Here is a table of points, one per row:
(32 18 27 -30 -21 42 47 6 39 -10 16 -31 11 -21 -6 16 12 -47 -39
 -41 -35 -31 -31 -22 -21 43 6 -9 0 -10 -1 -9 10 26 -20 35 -3 -6
 41 11 -3 13 18 11 -11 -10 11 -18)
(12 26 25 36 31 25 -41 -9 -41 -32 -30 -3 -2 -6 -24 -48 6 -4 19
 -33 26 -30 -38 -15 -18 53 23 15 13 -27 -35 5 -10 -1 23 19 -9 -4
 -15 -41 14 -20 -11 -15 -6 -10 62 7)
(0 -20 -24 -25 -19 -28 6 13 -19 -22 -20 -25 -22 -33 2 -51 8 17 21
 -6 -21 2 -6 9 6 7 17 -50 20 -20 -34 -4 -5 23 2 -18 40 -1
 10 33 -4 7 30 11 -6 -32 -52 18)
(5 25 22 9 -35 17 -40 10 -26 -3 -9 -24 -6 -6 24 -10 17 23 -39
 -12 27 3 -1 -1 -8 -51 31 33 12 -38 5 -4 15 19 -1 -66 13 6
 -8 -27 -15 30 -20 -16 21 52 -15 -17)
(-39 -2 9 -28 11 15 -31 -38 17 7 -23 31 -41 18 48 -27 -25 -47 -15
 -20 16 4 49 9 26 4 -14 3 -41 7 -12 19 -8 57 -13 -10 -19 5
 -18 1 -5 1 18 0 -6 11 14 35)
(24 14 33 -10 11 -30 -38 18 -36 21 57 -6 13 22 35 22 -18 -41 13
 24 3 -14 -20 0 -12 -22 -18 -45 -20 9 -20 -35 -18 -8 18 -16 44 14
 -11 -4 20 -10 -32 19 10 11 10 -9)
(5 0 26 53 19 17 -16 35 22 -26 30 -7 -11 20 -2 29 -26 37 1
 -41 20 -2 8 23 29 24 -5 -25 -19 22 -14 13 16 -30 -32 -6 23 -17
 27 19 -13 -12 -43 -6 -7 6 -14 -8)
(13 -6 26 10 62 19 11 25 6 -32 -4 5 52 -17 15 13 5 19 -48
 34 13 33 -10 -25 17 -12 -26 -25 -17 -30 15 -8 -31 -3 -5 -6 34 19
 -14 11 20 23 51 -16 3 15 25 28)
(-5 45 -7 -47 27 -13 5 24 -18 17 -28 31 2 -2 -17 -4 -27 -16 -14
 4 13 4 19 -3 -52 28 -8 21 44 35 21 25 1 -24 29 16 11 -36
 -9 26 14 19 -21 38 -41 31 -25 3)
(-3 -30 -29 0 -13 6 -5 21 1 8 22 27 -2 38 36 -17 8 32 -3
 4 -2 6 -32 -40 8 4 2 18 5 42 18 -20 39 26 51 -14 -19 -27
 -19 6 -55 -15 -4 -16 -22 -19 -10 -11)
(17 -12 -10 4 68 4 37 -30 -9 18 4 -15 9 -14 34 16 21 -6 -13
 39 2 25 -16 21 -3 22 -34 -6 1 -27 -22 42 13 12 1 4 -6 6
 40 -26 -33 27 -25 13 -4 0 -9 1)
(-4 -13 23 -31 1 -10 10 -7 25 21 4 57 -21 32 -27 -1 27 -12 18
 -7 -22 -13 -29 21 -5 -16 -1 -3 15 16 27 12 47 -47 0 27 64 26
 -27 13 -6 58 -6 -39 3 23 21 -12)
(-21 20 13 17 9 24 41 -28 -14 -5 4 -34 -54 -8 28 18 -20 -8 10
 31 38 -26 7 15 21 9 9 -8 1 -48 0 -14 21 5 24 20 0 -36
 -31 33 -11 -27 4 -23 13 -7 -15 -28)
(28 -53 -24 22 -9 -9 -17 21 -9 14 -3 -38 -14 -18 -39 0 7 -22 -2
 21 39 16 19 23 -16 8 24 30 -6 16 22 -18 -31 12 -33 21 26 11
 -5 -17 -25 -46 2 -19 -12 -7 17 -23)
(-38 -5 -10 -28 14 13 4 -3 -13 -20 27 -16 26 61 -7 4 54 23 32
 12 27 -33 41 7 -34 9 30 -9 5 -11 1 16 -32 23 -11 -12 -28 20
 11 19 7 10 0 -24 -20 -1 9 -7)
(-1 70 -22 12 -14 -25 17 34 9 25 -18 -30 2 -24 17 -25 -9 5 12
 -4 -11 -12 -7 13 56 -27 -13 3 -7 -8 18 -5 21 22 -41 15 -21 59
 16 4 -18 -68 -16 -4 -34 -5 19 -7)
(-8 -3 -17 24 -43 -22 0 -2 5 11 -33 -9 -9 29 -9 40 -18 4 11
 8 -25 0 32 -12 -14 -17 -26 8 21 -54 -11 -8 -8 18 -36 -34 15 -19
 44 6 -18 34 4 1 -8 -12 57 -18)
(27 -22 -31 22 -33 -12 -35 -2 1 -21 43 23 -15 28 -6 3 -28 -11 -2
 17 -7 16 23 -45 -2 -27 35 -1 10 -40 20 66 32 -15 9 29 5 24
 6 4 35 -41 39 26 -15 -2 -14 14)
(-4 51 -21 -5 -2 19 7 -3 1 -17 5 7 32 -5 -47 -13 -50 -5 7
 25 28 21 -68 8 2 -15 4 -15 -8 38 -24 11 -27 32 -34 6 -33 -25
 -4 12 1 49 3 -18 20 7 -9 -34)
(-18 -7 -8 31 -16 -5 47 2 -2 -34 20 34 -8 -15 -21 20 16 -4 5
 16 -84 -27 -8 34 -39 -43 16 15 -26 54 20 8 -13 -36 32 -10 25 9
 28 0 -53 -4 33 -2 37 25 2 16)
(30 -7 -12 -58 14 2 -65 -2 6 9 -77 -16 5 45 -14 17 15 35 -27
 19 -42 -8 -27 32 10 7 -54 4 6 -9 20 -28 2 -12 31 41 -20 -5
 -2 27 32 -4 -23 26 36 -14 -12 6)
(30 2 14 45 -28 -15 20 -40 -57 1 4 21 28 -33 6 22 45 5 35
 -6 14 -31 33 8 31 15 -36 51 -14 41 0 -10 5 33 -30 2 -3 -7
 -19 15 12 17 23 15 -3 1 -33 1)
(-14 -23 25 -23 -11 -15 -29 -1 27 9 37 49 -1 -50 -2 -44 4 22 37
 44 -10 -12 17 -4 -9 -16 3 7 6 -24 10 -26 13 -10 0 2 -64 -25
 2 -19 -25 4 -11 -6 -3 7 -28 26)
(22 22 -3 15 33 3 9 -37 28 -10 -20 37 -3 0 -59 2 16 6 11
 -47 -12 24 50 -19 -20 -5 -8 -41 -13 -1 -14 -37 6 -9 6 -31 -4 18
 -27 -33 -8 -60 22 7 6 0 -18 -66)
(-5 -31 22 31 -24 -4 16 -3 11 26 6 -48 -1 12 25 -53 -17 -22 12
 -24 -25 15 -18 7 -32 16 -58 14 -24 7 16 10 -21 -34 -16 -28 -12 -9
 -9 -16 23 -12 35 -34 -14 -7 -30 -13)
(54 -25 4 -34 33 -15 17 -8 6 21 23 -28 7 15 13 40 -23 11 7
 17 -24 -1 5 -31 47 22 31 36 37 29 -37 17 -21 -13 1 -21 -5 -32
 17 -33 32 16 -3 -21 17 25 22 15)
(-41 -4 -8 28 24 -15 -6 -10 13 15 -15 -24 -23 -2 -14 -40 39 -2 25
 -20 -7 20 5 -47 18 -38 36 24 -33 6 13 -34 -16 -2 23 13 -10 -8
 43 29 11 19 -7 5 6 -34 -23 21)
(-9 5 -39 -43 -33 24 6 -4 15 3 20 15 12 -26 10 -30 -13 41 -48
 -15 35 -1 25 14 17 3 -29 5 -8 13 -17 -3 -22 -53 37 26 8 1
 10 -5 46 13 -17 15 -4 -10 56 8)
(-31 -22 5 -22 -21 1 19 -25 -46 -8 -45 -14 17 -56 -35 63 -45 -26 -22
 -45 31 29 -12 -2 -4 1 -3 -42 0 30 19 4 33 -13 13 -7 -80 36
 -29 21 4 -15 -36 11 4 -13 17 46)
(1 9 -28 40 -11 13 -4 17 29 14 25 24 -26 10 6 48 26 0 4
 -12 11 -18 -10 22 -16 -13 30 -5 40 2 3 -21 -31 7 -25 -20 18 4
 -28 -57 -2 12 13 12 17 -36 -39 49)
(-60 -25 19 -16 -23 -24 9 23 27 1 -23 8 39 9 30 -10 -6 -6 -11
 17 -16 41 0 2 18 29 39 0 -1 -19 -9 34 18 -2 -3 25 8 -1
 -20 -10 21 -15 -17 50 24 7 5 -24)
Along one direction, these points spread out more than along any other. Take the direction at right angles to it along which they spread out most. Then take the direction at right angles to both along which they spread out most. Go by this last direction. For each point below, how far along it does it lie, from 0 to 99? 50 is the average, and the first point above lies past it. One standard deviation of the points above along it is 16.
(-39 -2 9 -28 11 15 -31 -38 17 7 -23 31 -41 18 48 -27 -25 -47 -15
 -20 16 4 49 9 26 4 -14 3 -41 7 -12 19 -8 57 -13 -10 -19 5
 -18 1 -5 1 18 0 -6 11 14 35) 40
(-5 -31 22 31 -24 -4 16 -3 11 26 6 -48 -1 12 25 -53 -17 -22 12
 -24 -25 15 -18 7 -32 16 -58 14 -24 7 16 10 -21 -34 -16 -28 -12 -9
 -9 -16 23 -12 35 -34 -14 -7 -30 -13) 51
(-3 -30 -29 0 -13 6 -5 21 1 8 22 27 -2 38 36 -17 8 32 -3
 4 -2 6 -32 -40 8 4 2 18 5 42 18 -20 39 26 51 -14 -19 -27
 -19 6 -55 -15 -4 -16 -22 -19 -10 -11) 32
(-5 45 -7 -47 27 -13 5 24 -18 17 -28 31 2 -2 -17 -4 -27 -16 -14
 4 13 4 19 -3 -52 28 -8 21 44 35 21 25 1 -24 29 16 11 -36
 -9 26 14 19 -21 38 -41 31 -25 3) 36
(-1 70 -22 12 -14 -25 17 34 9 25 -18 -30 2 -24 17 -25 -9 5 12
 -4 -11 -12 -7 13 56 -27 -13 3 -7 -8 18 -5 21 22 -41 15 -21 59
 16 4 -18 -68 -16 -4 -34 -5 19 -7) 43
(-41 -4 -8 28 24 -15 -6 -10 13 15 -15 -24 -23 -2 -14 -40 39 -2 25
 -20 -7 20 5 -47 18 -38 36 24 -33 6 13 -34 -16 -2 23 13 -10 -8
 43 29 11 19 -7 5 6 -34 -23 21) 30
(17 -12 -10 4 68 4 37 -30 -9 18 4 -15 9 -14 34 16 21 -6 -13
 39 2 25 -16 21 -3 22 -34 -6 1 -27 -22 42 13 12 1 4 -6 6
 40 -26 -33 27 -25 13 -4 0 -9 1) 73
(-38 -5 -10 -28 14 13 4 -3 -13 -20 27 -16 26 61 -7 4 54 23 32
 12 27 -33 41 7 -34 9 30 -9 5 -11 1 16 -32 23 -11 -12 -28 20
 11 19 7 10 0 -24 -20 -1 9 -7) 58
(30 2 14 45 -28 -15 20 -40 -57 1 4 21 28 -33 6 22 45 5 35
 -6 14 -31 33 8 31 15 -36 51 -14 41 0 -10 5 33 -30 2 -3 -7
 -19 15 12 17 23 15 -3 1 -33 1) 52
(-21 20 13 17 9 24 41 -28 -14 -5 4 -34 -54 -8 28 18 -20 -8 10
 31 38 -26 7 15 21 9 9 -8 1 -48 0 -14 21 5 24 20 0 -36
 -31 33 -11 -27 4 -23 13 -7 -15 -28) 57
(32 18 27 -30 -21 42 47 6 39 -10 16 -31 11 -21 -6 16 12 -47 -39
 -41 -35 -31 -31 -22 -21 43 6 -9 0 -10 -1 -9 10 26 -20 35 -3 -6
 41 11 -3 13 18 11 -11 -10 11 -18) 65
